First come named turns, each shown by rows before and after it. For each pair of rows after them, which turns, in which order, take the first row to the second? The first pair is done for you.
V (before |-> after):
[ -2,   1, -30, -13,   7, -15,  -2,  -3,  -9,  -4,  -8,  -2, -11,  14,  21,
  14,   8,   9,  19,  29, -15, -11,  -5, -31,   1,   2,   1,   4] |-> [  2,   7, -15, -24,   7, -17,   2,   3,   0,  -2, -28,  -3,  -2,  18,   8,
   3,  18,   6,  30,  22, -21, -14,  -9, -20,  12, -22,  -5,  -4]
[ 37,   7, -11, -34,  20,  30,   6,   9, -11,  21,   3,  25,  22, -11,  27,
  -8,  15,  -8,   0,  24,  13,  74,  19,   8, -25,  26,  23, -28] |-> [ 27,  10, -33, -22,  38,  11,  -2, -11, -10,  32,  37,  17,   4,  -8,  39,
  -7,   8,  -3,  10,  24,   9,  71,  10,   0, -23,  41,  25, -13]
[  4,  -8, -15, -23,   0,  15,  25, -12, -18,  31, -20,  30, -33,  55,   0,
 -15,  11, -10, -23,   0,  11, -20,  -9, -24, -12, -35,  10, -14] |-> [ -2,  -8, -30,  -6,   2,   0,  28, -20, -20,  30,   1,  17, -50,  55,   5,
 -15,   7, -10, -15,  11,   6, -21, -17, -25, -14, -22,   5,  -1]
E (before |-> after):
[-33,  30,   9,  19, -19, -28,   5,   6,  42,  12,  63, -21, -10, -12,  -6,
  16,   7,  -9,   1,   5,   2,  11, -13,  30,  -1,   4,   6,  28] |-> [-18,  35,  23,  14,  -4, -52,   4,  -3,  32,  25,  23, -23, -19,  -1,   2,
  24,  27, -17,  19,  -7,   0,   4,   6,  10,   5, -32,  16,  15]
[ 12,   9,   7,   5,  16, -27, -13, -12, -11,   5, -16, -21,   0, -21,  14,
   0,  14,  -9,  12,   0, -11,   5,   0,  -4,  24,  -4,  -6,  -1] |-> [  6,  -7,   1,  -6,  14, -19, -12,  -5, -37,   2, -18,  -7, -13,  -6,  10,
   0,  -1, -16,  -1,  13,   2,   3,  10, -13,  18,   3,  10,  -8]
[ 37,  -8,  16, -26,  27,  26, -51, -13, -99, -35, -52,  22, -14,   5,  56,
  14,  27,   5,  31,  16,   8,  15,  44, -14,  20,   9, -17, -43] |-> [ 10, -26,  -2, -22,  16,  78, -29,   6, -90, -51,  -3,  30,   3, -12,  54,
   9, -21,  13, -14,  39,  14,   9,  22,  13,  -2,  52, -24, -37]
W (before |-> after):
[-12, -27,  38, -62, -37,  33,   8,  22, -26, -45, -11,  -6, -10,  17,  11,
   6, -21,   4, -14,  11,  25, -29,  43, -10,  -6,  26,  30, -41] |-> [-21, -23,  25, -37, -27,  25, -11,   7, -37, -46,  17, -14, -31,   9,  33,
  11, -27,   8,  13,  27,  24, -29,  44, -14,  -1,  53,  35, -17]
[ 41,  22,  19,  35, -25,  15,   6,  42,   5,  13,  -9,  -5,  18,  -4,  -3,
 -18,   6, -13,  16, -25, -38,  27,  31, -26, -15, -11, -24, -58] |-> [ 35,  29,   6,  62,   1,   7,  -8,  23,   1,   7,  29, -21,  -7,   2,  21,
 -15,   2,  -7,  27,   3, -42,  22,  32, -37, -10,  13, -17, -39]
[ -1, -17, -13,  20,   6,  59, -39,   8, -50, -40,  28,  32, -22, -34,  20,
  -2, -24,   7,  -5,  34,  29,  11,  18,   7, -47,  32,  -2,  12] |-> [-37, -24, -27,  15, -11,  48,   5,   8, -16,  -7,  54,  31, -15, -40,   6,
 -12, -23,  -1, -28,  15,  39,   6, -17,  30, -56,  38,   4,  20]
Pairs:
(2 to 3 turns a pair)
[-66, -40,  -7,  -6, -30,  74,  34,   4,   3,  13, -21,   0,  19,  23, -47,
 -43,   1, -30, -52,  21,  15,   0, -27,  25, -10,  31,  31, -19] |-> [-63, -33, -31,  39,  -1,  55,  -1, -24, -15, -10,  39, -19, -16,  27, -10,
 -25,  -3, -28, -21,  55,  11,   1, -16,  -1,  -6,  67,  26,  11] -> W then W then W
[-24,  43,  -3,  -6,  13,  -3,  19, -20, -11, -24,  55, -15,  37, -22,  34,
  18,  -7,  15,   5,  23, -13,   9, -40,  51, -32,   8, -38,  17] |-> [-15,  48,   4, -13,  21, -43,  28, -36,  -4,   2,  22, -26,  28, -16,  23,
   9,  32,  -3,  27,  -9, -16,  13, -41,  37,  -6, -31, -27,  10] -> E then W
[-11,   8,   2,  18, -37, -28,  17,   3,  13,   9,  48, -33,  26, -30, -62,
  22,  18, -25,  -1,  -9, -20, -22, -36,  25, -35, -24, -12,  -4] |-> [  3,   8,  23,  -4, -30, -26,  11,   7,   8,  12,  -2, -23,  30, -16, -65,
  20,  32, -33,  -8, -16, -21, -22, -21,  18, -18, -53,  -6, -25] -> V then E
[-36,   9, -21,  34,  13, -24,  -3, -10,  32,   5,  63, -15,  -7,  -8,  16,
   5, -25,   3,   0,  20,   4, -16, -25,   3, -12,  31,   0,  24] |-> [ 34,  25,  18,  31,  25,   2, -54,  -2, -23, -41,   4, -11,   4,  16,  38,
   8, -15,  13,  25,  26, -17,   8,  36,   0,  11,  10, -11,   1] -> W then W then W
[ 63,  20,  31,  32,   6,  -5, -69,  13,  14, -63, -18, -11,  18, -40, -14,
  -9,  19,   9,   4, -31, -22,  12,  -1, -12,  41, -10, -52, -11] |-> [-16,   2,  -8,  38,  -6, -29, -18,   3,  76,  -8,  47, -13,  15, -48, -33,
 -11,   9,   6, -24, -45,  -9,  -6, -66,   4,  23,   7, -43,  26] -> W then W
[-23,  15,  -9,  37, -16,  31,  -2,   1,  15, -37,  70,  -3,  -4, -17,  15,
  -6, -19,   9,   1,  25, -30,  -8, -29,  45, -30,  57, -20,  21] |-> [-29,  12,  -4,  25,  21, -69,   3, -49,  23,  31,  31, -17, -37,   8,  14,
   6,  49, -19,  51,  -4, -22,  -8, -13, -15,  11, -14,   9,  34] -> E then E then W
[ 40,  12,  70, -35, -34, -23,   5,   9,  11,  -2, -79,  13, -20,  24, -29,
 -22,  22, -27,  12, -11,   7,   7,  27,  45,  17, -58, -10, -10] |-> [  9,  14,  42, -11, -54,  28,  23,  33,  34, -22,  -9,   7,  -1,  -5, -36,
 -27, -33,   4, -30,   8,  -5,  -1, -21,  93, -15,  -7, -40,   1] -> E then E then E
[ 19,  38,  15,  37,  16, -29,  -2, -10, -19, -71, -13,   1,  -7, -40,  15,
   9,  44,  46,  45,  15, -18, -11,  20,  10,  -7, -71, -43,  -1] |-> [-46,  -1, -19,  19,  12, -79,  50, -26,  17,  -8,  13,   9, -37, -31,  13,
   8,  53,  15,  18,  -7,  11, -30, -19, -15, -11, -61,  -3,  30] -> W then E then W
[ 43,  10,  38, -11,  -8,  11,  36,  25,  13,  32,   2, -21,  32, -21, -75,
  -9,  -5,   1,  -1, -63, -17, -16, -26,   6,   1, -29, -23, -17] |-> [ 41, -24,  38, -27,   6,  21,  36,  38, -41,  36, -23,   3,  18,   7, -51,
   1,  -5, -14, -23, -44,  12, -17,  -1, -19,  -3, -21,  10, -32] -> E then E
[-13,  -8, -24,   7,  -5,  44,  19,   8,  10,  -3,  51,   0,  11,   4,  -4,
  -4, -39,  27, -31,  26,  13,  -8,  -9,  28, -16,  34,   7,  13] |-> [ 19,  -3,   3,  -5,  27, -22,   4, -12, -29,  21, -37,   6, -11,  35,   8,
   0,  24,  -2,  12,   7,  12,   3,  39, -30,  29, -32,  33,  -2] -> E then E then E
